Here are some points, one per row:
0.52/-1.63/-1.20/0.39/-0.16/3.41/-3.19/-1.64/0.14/-3.34
-0.46/-1.10/0.30/0.56/0.36/0.78/1.70/0.52/-0.03/1.22
-0.54/-0.44/0.91/0.05/-0.18/-0.63/2.97/1.82/1.38/3.16
0.56/-0.74/-0.08/-0.76/0.27/1.44/-2.52/-1.24/-0.31/-2.13
0.95/-0.02/0.20/-0.98/0.33/0.70/-2.56/-1.42/-0.47/-3.02
0.23/0.18/-0.17/0.35/-0.77/1.30/-3.51/-1.81/0.54/-3.68
0.35/-1.40/-1.09/-0.77/0.73/2.29/-0.85/0.53/-1.44/-0.32
-0.57/-1.57/-0.10/0.95/0.61/2.33/0.79/0.44/-0.44/0.94
-0.37/-0.14/0.53/0.42/0.48/0.58/1.74/0.38/-0.41/1.25
-0.86/-0.94/0.98/0.90/0.22/0.26/2.28/0.07/1.37/2.52
-0.37/2.43/1.05/-0.72/0.60/-2.28/0.47/-0.16/-0.77/-0.07
0.89/0.26/-0.09/0.72/-0.21/0.94/-3.35/-1.78/0.29/-3.66
-0.54/0.83/0.40/-0.12/-0.77/-1.60/3.17/1.60/1.06/2.64
0.55/1.01/0.16/0.56/-0.26/0.83/-3.48/-1.83/0.45/-3.52
-0.84/1.08/1.58/-0.08/-0.14/-1.95/3.08/0.91/1.77/3.33
0.42/0.54/-0.18/1.27/0.34/0.28/-2.19/-0.26/-0.32/-1.36
-0.62/-0.35/0.03/-0.16/0.38/0.61/0.66/0.33/-1.10/0.68
-0.61/-2.38/-0.69/-0.03/-0.44/1.40/2.11/0.95/0.54/2.78
-0.90/0.01/1.47/0.88/0.35/-0.58/1.77/0.46/0.24/1.63
-0.21/1.20/0.07/-0.25/-0.32/-2.23/2.64/1.80/-0.04/1.99
There is one direction along which these points spread out most. How many in every 100 of the points above lie lower along it than each point below? Answers are rounded to whole numbers. More than half of the points above lie lower than the first one.
0.23/0.18/-0.17/0.35/-0.77/1.30/-3.51/-1.81/0.54/-3.68 90
-0.37/2.43/1.05/-0.72/0.60/-2.28/0.47/-0.16/-0.77/-0.07 45
-0.90/0.01/1.47/0.88/0.35/-0.58/1.77/0.46/0.24/1.63 30
0.89/0.26/-0.09/0.72/-0.21/0.94/-3.35/-1.78/0.29/-3.66 85
-0.62/-0.35/0.03/-0.16/0.38/0.61/0.66/0.33/-1.10/0.68 50
0.42/0.54/-0.18/1.27/0.34/0.28/-2.19/-0.26/-0.32/-1.36 65
0.35/-1.40/-1.09/-0.77/0.73/2.29/-0.85/0.53/-1.44/-0.32 60
-0.84/1.08/1.58/-0.08/-0.14/-1.95/3.08/0.91/1.77/3.33 0
-0.21/1.20/0.07/-0.25/-0.32/-2.23/2.64/1.80/-0.04/1.99 15
-0.86/-0.94/0.98/0.90/0.22/0.26/2.28/0.07/1.37/2.52 20
0.55/1.01/0.16/0.56/-0.26/0.83/-3.48/-1.83/0.45/-3.52 80
-0.46/-1.10/0.30/0.56/0.36/0.78/1.70/0.52/-0.03/1.22 40
-0.57/-1.57/-0.10/0.95/0.61/2.33/0.79/0.44/-0.44/0.94 55
-0.61/-2.38/-0.69/-0.03/-0.44/1.40/2.11/0.95/0.54/2.78 25
0.52/-1.63/-1.20/0.39/-0.16/3.41/-3.19/-1.64/0.14/-3.34 95
0.56/-0.74/-0.08/-0.76/0.27/1.44/-2.52/-1.24/-0.31/-2.13 70
0.95/-0.02/0.20/-0.98/0.33/0.70/-2.56/-1.42/-0.47/-3.02 75
-0.54/0.83/0.40/-0.12/-0.77/-1.60/3.17/1.60/1.06/2.64 10
